In the rows, 128 means zero.
One turn moves each row of this set onto another row. After a few examples, where does it send each row asked below?
K788: [130 145 134 129 129 117 140 128 153 105 143  82]
K515: [129 128 146 124 152 103 132 152 127 106 153 148]
K631: [123 150 124 123 126 108 139 129 136  97 173  91]
K726: [132 154 104 120 101 112 155 154 174 115 150 145]
K949: [108 155 111 121 122 122 135 124 110 125 173 131]
K700: [ 96 166 154 124 138 142 129 121 159 117 143 129]
K389: [117 181 102 111 127 103 158 138 146 117 165 142]
K756: [110 152 118 128 118 103 138  93 155  82 142 148]
K18: [126 173  92 102 138 141 134 127 151 105 147 129]
K748: [116 161  84 118  99 101 134 130 137 111 131 130]
K583: [142 150 109 149 113  98 140 118 134 117 120 123]
K129: [ 95 151 142 106 150 131 142 128 173 113 150 130]
K456: [135 130 151 118 114 120 141 101 163 116 155 134]
K324: [120 148 147 129 123 111 130 128 159 100 123 174]
K619: [125 142 132 116 108 153 128 140 153 100 172 124]
K940: [ 86 158 127 118 136 137 144 128 160 109 171 126]
K292: [133 131 123 141 137  99 119 110 142 122 116 128]
K974: [150 146 124 123 105 126 138 156 177 104 133 131]
K776: [126 148 129 118 135  96 110 105 128 110 117 131]
K747: [155 143 117 117 111 105 144 152 156  97 142 159]
K722: [ 96 130 124 130  89 115 127 138 131 114 142 119]
K869: [107 138 160 138 147 109 125 151 149 112 158 144]
K664: [117 152 118 127 127 109 144 150 147 102 150 183]
K650: [156 148 139 131 133 104 120 147 126 111 130 152]
K380: [102 170 101 142 150 102 153 133 155 121 144 138]
K487: [120 150 105 126 129 105 136 133  97 102 145 136]
K151: [109 154 123 127 135 150 114 147 140  84 141 149]
K190: [119 135 147 141 134 111 114 113 155 107 114 125]
K176: [121 156 113 122 129 125 157 139 102 113 158 126]
K158: [148 123 139 118 107 125 122 147 143  91 146 122]
K437: [128 149 143 122 118 122 126 134 182 126 148 105]
K155: [114 175 107 146 148  91 130 131 143 105 125 131]
K175: [112 143 133 123 150 117 125 129 186 114 143 154]
K884: [116 148 128 123 116 111 134 152 123 135 116 154]
K736: [114 165 100 129 103 116 146 128 178 107 132 116]
K125: [119 151 127 100 123 130 153 159 126 102 166 121]

K389 turns into K437
K158 turns into K664
Now these:
K619 turns into K324
K756 turns into K722
K125 turns into K175
K190 turns into K487
K726 turns into K974
K700 turns into K776
K129 turns into K292
K869 turns into K155
K380 turns into K788
K18 turns into K456

One turn moves each row of this set onto another row. After a few examples, where does it send each row asked below?
K287: [116 155  91 146 134  92 118 161 131 128 145 125 162 125 119 126 135 128
 126 127 113 131  92  94 141 142 145 140 130 106 162 142 104 130 116 143]
K404: [116 146 112 146 133  89 114 146 130 120 152 130 171 123 107 117 145 125
 123 130 121 130  99 102 140 142 136 151 110 109 166 141 107 123 113 143]
K772: [106 139 107 116 124 132 109 114 176 146 174 117 147 142 113 127 120 125
 104 104 120 116 148 120 107 124 114 138 142 141 103 114 123 112 142 178]
K592: [107 129 120 135 154 128 147 123 126 137 156 122 118 129 117 141 119 113
 124 146 150 140 137 139 125 120 126 139 147 119 167 106 116 168 124 127]
K62: [111 154  96 138 120  77 123 147 132 128 146 120 159 126  99 133 144 131
 119 131 111 127  97  95 135 133 130 150 125 108 170 134 106 126 104 142]
K241: [106 130 117 135 153 129 147 125 127 139 154 121 115 130 117 143 117 113
 125 145 149 140 137 138 125 120 126 137 150 119 167 105 116 170 124 127]
K181: [ 98 151 127 164 119 131 139 148 150 114 136 110 107 177 111 139 160  98
 121  86 134 132 126 117 134 128 121 118 138 112 117 139 138 107 105 134]
K222: [ 99 150 132 165 122 132 138 147 149 112 137 111 109 176 112 137 160  97
 122  86 137 132 127 120 134 129 120 117 134 113 117 139 137 106 106 134]
K752: [121 138 105 152 131 134 108 120 120 114 184 129 118 128  86 142 115 160
 130 117 116 107 102 113 122 151 126 153 124  98 102 111 157 105 129 125]
K343: [107 142 100 115 124 134 111 120 175 148 172 116 143 143 118 130 117 126
 105 104 118 116 146 117 108 124 119 134 149 140 100 115 123 115 144 179]
K548: [121 142  97 152 133 137 109 126 120 118 181 128 115 129  93 144 110 162
 133 115 113 106  99 110 123 151 131 147 132  96  99 112 156 108 132 126]
K105: [107 129 118 136 156 130 147 126 127 138 155 122 116 130 119 140 117 113
 125 145 149 141 136 139 126 121 128 137 148 119 166 107 115 169 125 128]
K793: [ 97 150 131 163 118 129 139 145 150 112 137 110 107 176 108 138 162  98
 119  86 137 131 128 119 133 127 118 118 135 112 119 137 139 106 103 134]
K984: [119 142  97 148 126 130 111 121 120 118 181 125 113 129  84 148 113 163
 128 116 112 104 100 110 121 147 125 151 131  97 103 108 157 107 127 125]
K483: [108 139 106 118 128 138 108 119 175 146 174 120 148 142 121 125 117 124
 107 104 121 117 146 120 109 127 120 136 143 140  99 117 123 114 146 179]

K483 turns into K343
K548 turns into K984
Now these:
K62 turns into K404
K793 turns into K222

